Each named move below is a turn or a mirror, shown by a few rows before and after it. Which moves, in which order, take the first row of each later pair to the second? The first pair is answered.
vavof:
[ -6 -15   8 -43   2 -11 -38  -5 -34 -55 -25  24 -29 -38] => [-27   9   4 -24 -22 -34 -68 -24 -16 -32  -1  36   0  21]
[-10  -1  -1  16 -21   6 -14 -17  -3  -1  12  -4  20  11] => [  4 -10  -6   6   0  24   6   1 -17 -17  -2 -10   0 -30]
[-17  29  28 -15  30   6  -8  -9 -26 -43 -21   4 -28 -29] => [-30  48  25  -8   8  -6 -32 -25 -20 -20   2  11  -5  19]
[-36   3 -36  -6   3 -19   6   1   3  10   8   3  14   5] => [-19  -7 -33 -16  13  -6  23  12  -5  -2 -12   0   0 -21]
vap:
[ -5 -25  13  -2   7 -11   6  48 -11 -14 -39  15   3 -27] => [ -5  -3  30  -8   8 -15  -7  55  -9 -10 -33  12  12 -11]
[ 52 -14 -42  16  -2 -23 -28 -43  -3   5 -38  -6 -21 -25] => [ 37  25  -3   1 -11 -40 -52 -36  11  14 -34 -10  11  15]
[ 56  -8  54   0  12  23 -25  10 -47 -32 -18  -9 -32 -38] => [  8  42  63 -27  11 -24  -3  39  23  17  11 -29  36  37]
Tezig:
[  5  -2   0  -7 -25   2 -29 -35 -19  -5   5  11  -7  -6] => [ 18  14  24  -2 -14 -11 -15 -11  13  32   2  -9  14  17]
[-10 -12  13 -29   0   2  34  35  16 -21  -1 -10   0 -45] => [-12 -20   1 -21  -4   0  43  28  14 -12   5  -6  -1 -42]
[ 11   1   0   3 -18 -27 -75 -14  10 -15  15   0  33  20] => [ 22 -17 -23  26  -9 -30 -47 -11  36  18  24  -5  37  26]
[-31 -14 -26  29  -5 -21 -11   3 -21  -9  -4  23  -8   8] => [-26  19  14  13   4 -36 -13  28  -4  -6  -8   7  14  33]
dib:
[ 31  -6  33 -43  27  17  49  52  20   1 -15 -28  -6 -28] => [ 54  31  60   1   0   6 -35   3  14  33   4 -15  29  35]
[ 35  20  26   5  -1   1   1  17  14  30 -10 -15   5   6] => [ -5  35  34 -24  -5 -13 -18  16  -3 -10 -13  -5   8   7]
[-29 -46 -70 -15   3  13  40  -8 -15 -36   0  -5 -23 -57] => [ 41 -20 -55  59 -21  14 -13 -60  -1  36  22 -10   8   4]
Pairs:
Between the rows of a pair lie 2 to 3 moves.
[ 37  11  50 -50  31  22  -7  26 -23  -1 -35  -1 -22  -3] => [ 31 -44 -16   0  15  42  -9 -23 -45  -5 -19  30 -50 -28] : vavof vap vap
[ 38  16  36  -2  10  21  24  30  27  42  -8 -21  15  -4] => [-11 -29 -32  -7  15  26  53  24  10   1  -5  -1 -18 -42] : dib dib Tezig
[ 53   4  23  13   8  26 -59 -25 -55 -56  -6  26 -25 -10] => [ 45  58  70 -18  15  -5 -42  18  -9 -21  -8  -7  25  34] : dib Tezig dib
[  4 -13  15  10  28  22  88  28 -20  16 -23 -15 -15  -8] => [-40  35  18  17 -24 -18  -7 -23 -28   0  26  21  21  74] : Tezig vavof
[ 20  12  10 -61  10  22  14  16 -24 -25 -36 -23  26 -27] => [ 12 -17 -36 -51  19  26  50  10 -10 -17 -32 -16  17 -36] : vap vap Tezig
[-47  12  -1 -16  25 -37  47  35  64  27  -7 -19  25  23] => [-90   0 -36   4  -9 -41 -11 -23  16 -20  17  22   0  28] : vavof Tezig vavof
[-31  33  45 -61  24 -35  22  48  42  14  -1 -20  38  51] => [-27 -67 -50 -16  34   4  72  13   2  -9  -9  10 -29 -42] : vavof Tezig
[ 17   3  22 -18  31   0  13  27 -19 -22 -36  -5 -10 -36] => [-34   5  -9 -32  32 -20  37  30   5 -14 -23  -5  10 -14] : vavof dib
[  3  -9  10 -29  11  19   3  21 -15 -46 -25   0 -27 -36] => [-20 -29 -54   6   4   6  41   2  17  -8   0   2 -12  -9] : vavof vap vavof
[ 26 -23   1   4  -3  30  -1 -10 -39 -19 -13  14 -34 -43] => [-21   0 -34  35 -25 -13   4 -35  15  26  32  13  25  34] : vavof vap
[ 31  -7   2  19  -6  15 -24  -7 -17   3   4   1 -18  -1] => [-19   4 -14  -4 -10 -11  -9   7   7  11  27   7  12  36] : dib vavof vap
[ 54 -38 -20  34  12  19  -1 -15 -13  16  -7 -18 -21 -22] => [  1 -45 -14 -22  13  10   3   4 -31 -37 -18  -9 -27 -42] : dib dib
[  8  19  29 -26  32 -16   9  41  47  35 -19   4  49  40] => [-29 -15 -42  10  12 -17   7   0  40  36   4  35  44  53] : dib vap vavof
[  2 -16  22 -49  20  14  22  38   6 -27 -38 -17 -16 -36] => [-46  13  15 -29 -27 -21 -50 -16   0 -35   2  18  19  38] : vavof Tezig Tezig
[-16  12  41  -7 -21 -46 -27 -12   4  16  11   6  27  34] => [-42 -31  -8  -3 -17 -30 -19 -24 -32 -28  13  33 -12 -16] : Tezig dib vap
[-16 -11 -22   0  -1   2  -6 -34 -25 -38  -1  14 -50 -39] => [ -7   6 -11  21 -15   0 -36 -55 -28 -32  13  19 -36  -2] : dib dib
[-20  -7   3 -40 -13  32  40  31 -18 -28  -6   8 -24 -54] => [ 14  46  56  -9 -44  16 -37   5 -11   5   9   4   9  14] : vap dib dib
[ 24 -43 -18   8  19  37  14 -12 -34 -17 -13  13 -35 -60] => [-25  -4 -17  -9  20  -9  47  24  59  48  16 -14  42  28] : vap vap
[  8 -52 -53  35  -4  42  30 -33 -22   0   9  25 -31 -34] => [ 36   0  40 -15 -15  41 -38 -15 -56 -36 -12  16 -23 -20] : vap vavof
[-27  12   1 -17  19 -18  22  42  28  36   4 -39   6  26] => [  8  12 -14  43  -3 -10 -24 -18   4  56  15 -23  -1  36] : vap dib vap
[ 51   5  23  31 -15  26 -48 -23 -42 -13 -12   5 -30 -20] => [ -7 -19 -59  56 -23   8 -16 -51  -3  11  20  25 -10   4] : vap Tezig
[-33  27   6 -58   5 -27  -3  31  -4 -38  17   5  23   0] => [ 23 -34 -56  34  -6  14   5 -26 -22  -1  18  19 -18 -31] : Tezig dib vap
[-14  31   5 -10  11  -6  11  22  41  14  14 -13  36  40] => [-27 -17 -49  28 -12  12 -12 -36  -4 -16  32  21   7   8] : Tezig dib dib
[-57 -14 -21 -44   4 -38   9  16  43  -8   4   6  35   0] => [ 29 -21   1  19 -20   1 -61 -45 -25  -6   0  25  -2 -26] : dib vap dib
[ 11  10  -6   6 -23 -24  10 -19  48  44  14 -25  16  55] => [ 66 -27   2   9   2  15  37  -8  13  24 -29 -26 -25 -18] : vavof vap Tezig
[-21  -5 -29  28 -17  18 -26 -49 -21 -16  17  16   8  11] => [ 22  10  23 -21  22  34  10  15 -20 -26 -25 -24 -14 -31] : Tezig vavof
[  4  -2  32 -40  13  -6  38  44  45  22 -10 -28   6  20] => [ 67  -1  51  16 -14  24 -23 -15   3  31 -11 -13 -14  22] : vap Tezig dib
[ 18   7  34 -35   9  22   2  14 -16 -61 -32 -29 -36 -48] => [ 57  35  35  37 -19   7 -42 -32  20  28  -5 -32   7  28] : dib vavof
[-72  -4 -48   6  -5 -35   7  -4  33   6  29  15  18  33] => [-51 -18 -13 -42  16  -2  14  26 -25 -57  -9   8 -32 -47] : Tezig vavof
[-78 -45 -54  -2   0   0  22  -9  -2 -42 -22   8  17 -25] => [-68 -31 -53  32 -27  -8 -19 -51  -1 -19  -1  15  42  19] : dib dib vap
[ 52  10  61  45 -12  21 -15 -19 -48 -13  10  12 -16  -9] => [-70  12   8   2  -8 -25  61  20  24  -3  29   9  29  32] : Tezig dib vap
[-58 -15 -41 -13  18  -5  99  13  39  -7   7 -20  19  -9] => [-35  16 -33  30 -16 -25  47 -26  50  36  33 -13  53  54] : vavof dib
[-32   1   5 -31  23 -16 -14 -17  18 -17   1  -7  13  27] => [ -6  -6  12   0  11  -8 -37 -46  12  -3  15  -2   9  34] : dib vap vavof
[-60 -27 -18 -38  11   3 -12  17 -13 -48 -14  12 -16 -24] => [ -7  18  27  11 -20 -10 -74 -18  10  18   4   2  23  48] : vap dib dib
[ 16 -13   6  16 -29  31 -72 -56 -72 -56  -1  34 -36 -36] => [-15   9 -20  47 -52  -9 -71 -75 -16   7  39  36  18  42] : dib vavof
[-15   8  -6   6 -25  -1  20   5  58  30  27  -3  38  31] => [-57  -3 -37 -15 -30   2  13  -3  26 -21  29  25  14   5] : dib Tezig
[ 15 -46 -42  27  15  19  57  17   6   9  -7 -16 -22 -38] => [-14 -18   0  -8  -9  11 -26   3 -56 -67 -10   9 -34 -31] : vavof Tezig vavof
[ 14  -3  69 -25  -2  36  -5  45 -32 -31 -35   1 -24 -50] => [-83  25  26 -36 -23 -20 -14  38  19 -16   6  14  40  40] : Tezig vavof dib
[-17  32  18  34 -30   5 -26 -39 -19 -35   7  12 -13 -12] => [-66  22   0  -6  -7 -10  30   3  22 -45   4   4  -4 -15] : vap dib Tezig
[-48  11 -15  -9 -23  -6 -36 -26  -6 -19  36  33  26  43] => [ 28  -5  19 -20  33  34  48  43  23   6 -15 -25  -5 -24] : vavof vap dib
[-78  27 -39 -72   9 -23   7  25 -17 -29  26  19 -20 -34] => [-55  68 -11 -46  -6 -41 -19  17  22  31  49  -3  30  32] : Tezig dib dib
[  9  -1  20 -10  12 -16  47  44  45  10   9 -11  57  32] => [ 46 -44  10  -1  14  29  45  39 -11 -28 -18   1  -6 -47] : vavof vap
[ -3  52  68 -44   3 -10 -43  34  18   8   9   1  19  25] => [ 48  38  51 -13  11   5 -12  41  38  55   1 -17  15  20] : dib dib
[ 32  20  12   4  26 -18  53  32  55  61 -19 -15  24  52] => [  4 -47 -34   7  11  22  25 -22 -47 -44 -27  43 -58 -45] : vavof Tezig
[ -3  29  23  -4  -5 -16  -3  23  21  22  -1  12  33  18] => [ 22  11   5  34 -14   7 -23 -20 -11  22   6  21  17   8] : vavof Tezig dib
[ 14 -23 -35  29  -2   3  53   4  52  53   7 -26   5   0] => [ -5  28  18  -1 -23 -24   2  -2  44  47  20 -19  36  52] : Tezig vavof Tezig
